0: [54 57 61 48 56 45 26 47]
1: [56 54 54 57 57 52 30 57]
2: [38 65 30 49 34 61 63 54]
3: [50 69 57 46 53 47 35 51]
4: [38 61 36 38 41 56 59 53]
5: [41 53 29 47 34 58 64 47]
6: [60 25 65 57 53 44 61 45]
7: [56 66 58 58 65 52 32 55]
8: [37 68 27 43 32 70 71 42]
9: [34 61 28 41 35 60 60 46]
10: [58 24 64 41 58 39 60 60]
11: [65 20 68 56 54 36 56 45]
12: [46 25 59 46 60 46 68 54]
13: [56 56 60 53 58 46 40 48]
14: [60 31 51 57 56 36 61 42]
15: [56 33 59 53 61 34 55 48]
16: [55 18 64 51 51 34 63 50]
17: [57 62 76 64 61 39 25 59]
18: [40 64 20 51 42 75 70 55]
19: [49 25 52 41 54 42 60 54]
20: [61 23 72 53 49 40 50 52]
21: [55 52 61 49 57 44 30 46]
22: [50 54 61 46 51 52 32 51]
23: [64 58 60 53 59 39 22 58]
24: [58 33 61 56 62 33 49 49]
25: [38 66 20 53 40 60 60 46]
26: [36 59 33 36 39 58 65 53]
27: [55 51 61 49 56 45 30 47]
28: [43 65 37 41 40 54 71 48]
29: [55 16 64 59 51 44 68 47]
30: [41 68 33 44 35 69 65 42]
31: [64 25 56 60 58 32 59 40]
32: [54 26 53 53 60 45 55 53]
33: [64 25 66 58 68 41 51 54]
34: [42 66 30 38 42 60 57 41]
35: [59 24 63 42 57 40 60 60]
36: [48 59 57 59 59 55 32 38]

[44 60 25 49 45 75 64 49] 18
[63 65 61 51 58 43 27 54] 23
[60 26 67 58 52 46 61 46] 6
[46 62 70 53 45 60 31 58] 22
[56 54 52 57 58 52 29 58] 1
[49 22 61 49 53 44 45 51] 32
[50 53 60 45 51 53 32 51] 22
[51 27 60 49 54 46 43 51] 32
[54 63 59 53 58 48 37 47] 13
[62 29 65 59 66 41 47 53] 33
[62 31 62 60 40 51 63 49] 6
[37 69 28 42 31 72 71 41] 8
[38 63 26 50 30 60 60 51] 2
[35 61 27 41 35 60 60 46] 9
[58 25 55 46 57 54 57 47] 32
[57 28 66 53 48 39 61 44] 6
[65 25 67 62 41 49 62 48] 6
[61 26 65 51 67 44 57 58] 33
[50 53 35 49 36 54 63 53] 5
[53 65 50 49 65 51 31 54] 7
[51 65 64 45 60 47 36 51] 3
[60 26 66 57 52 46 63 44] 6
[61 59 60 48 54 48 24 48] 0
[39 71 33 40 39 57 72 46] 28
[56 27 53 49 49 38 61 39] 14
